Here are some points:
[ 23   5 -11  30 -56  14 -11 -13  -2   9  53 -35 -14  -2  12  -2]
[ -8 -16  -2  21  64  50  38 -28  27  23  -3   0  60  45 -16  47]
[ -39   84    6  -31   29  -30  -16  -35  -16   -7   -2  -82 -108 -127
  127 -127]
[-64 -34   4  58 -32 -21 -41  55 -10 -25   3   0   0   0   0   0]
[-20 -26  19  16 -53 -29  11  38   5  -6  20  19  21  16  15  37]
[ 32 -41   9  39 -35  11 -23 -49  -9  10 -18   0   0   0   0   0]
[-33 -25  -6  -4 -22  -2  10  63  14 -22 -87  -8  18   0   0   0]
[ -48  -18  -15   33  -21   14  -36  -14    5  -25   57 -110  -17  -53
    9  -51]
[-11  19  19  43  51  37  77 -20  -9 -14  -1  -4   9 -11  -5  18]
[ -2 -29 -26  -2 -60 -13 -56 -42  -7  15 -16  36   9  17  -3  39]
[ -18  -46  -12   19  -46    4  -52    2  -36    5 -115   69   28  -21
  -48   23]
[ 16 -28 -51 -31  32  -6 -19 127 -41 -10 -24 -10   0   0   0   0]
[-40  -3  -9 -15 -92 -30  -2 -11  11   6 -39  47  10   7 -18  28]
[-12 -20  -6   9  83  46  66 -50 -14  21  26  11  13  26 -10 -19]
[-18  15 -13 -56 -30 -16 -40   1  28   8   2  30  12  11 -27   2]
Here are 10 more points, each followed by its number:
[  8  35  14  -6 -54 -34  -8  26  64  11 -88  43  33 -25   2  -3] 0
[ -54   39    9   -8  -44  -51   -9   -6   17  -29   78 -118  -10   32
  -42   -3] 1
[ 34 -10 -14  15  18  48  11  -3  11 -25 -30 -29  23 -16 -38  22] 2
[ 26 -23  54  28  -4  65   3 -38  31   3 -35   2  22   6  17   0] 3
[ 19   1  31 -34 -38 -20 -22   0 -25  28 -18  44  37   2  -5  21] 4
[-34 -26   7  -7  -8 -22 -43  -7   4   5   2  12 -28   7  33  35] 5
[-12  15 -28  16  20 -11 -41 -15   5   5 -14 -21  15  18  -2 -13] 6
[  1 -11   3  18  84  10  22 -57  29  -2 -14 -19 -29  30  -5  -3] 7
[ 23  27   9  -7 -25 -35 -58   6 -18  -4  35 -18 -27 -14   1 -49] 8
[-28 -38 -21   6  10 -25 -27  85 -14  25 -69  24  16  27 -37  -2] 9
Which three of these numbered points are nearest to each point below, looking only along the 2 directions in which the first points spread most? Their numbers follow each, nearest first.
[-19 -38  -4   6 -73 -13  -8 -24 -27  -6 -67  13  30  27 -33  67] > 9 4 0
[  6  19   3  29  70  50  31 -57   6   0   0   0   0   0   0   0] > 7 3 2
[ 57  38   7 -51 -27 -34 -18  -8  25  -1 -11  24  -4 -20  17  32] > 5 6 4
[ 17 -33 -57  12 -28 -34 -28 127 -35   5  -1  13  15  24  -8  44] > 9 0 4
[ 31  -7  -1  41  43 -44  -5 -30  12 -11 -19  21 -13 -23  17  85] > 2 3 6
Now 10 new points, numbered from 0 again:
[ 13  -8  -1  18  44  49  43 -48  60  35   0   0   0   0   0   0] 0
[ 22 -71  22  18 -33  -9  -8 -38 -18 -13 -39  14  -3  -5 -26   1] 1
[-32 -11 -72 -72 -29 -39 -29 127 -24  19  15  -3  36   5 -10  12] 2
[-14  61  59 -47  -4  16 -33  20  20   0   0   0   0   0   0   0] 3
[ -8 -14 -19  61 -43 -51 -51 -18  -8 -22   2   5 -34  -7 -22  24] 4
[-20 -31 -15 -35 -36 -36  -8   2  18  38  -9  36   2  13   1  21] 5
[ 11 -11  19  27  91  12  47 -44 -47 -37 -36  18  20 -49   6 -23] 6
[  9  18  29  20  20  -2  30  -9 -35  38 -10  17   0   0   0   0] 7
[-42  42 -10 -17 -48 -35 -20 -20   9 -31  60 -16 -12   0   0   0] 8
[ -2 -16   4   7 122 102  60  -3  26 -14 -14  22  18  16 -42  40] 9
The same question for these:
[ 22   3  15 -17  89  65  56 -27   6   1  17  53 -13  59 -33  46] > 9 0 6
[  5  16  13  15  36  34  24 -17  -7  12  20  10  17 -27  12 -13] > 6 7 0
[ -67   62   10  -19  -60  -55  -50  -13    8  -32   48  -48  -92 -127
   92 -127] > 8 3 4
[ 25  12  -3  17 -57 -14   5   7 -16 -36  86 -58   0   0   0   0] > 3 8 7
[-23  -3 -24  34 -62 -17 -38 -35   0 -18  47 -73  -2  18 -12  -2] > 3 8 4
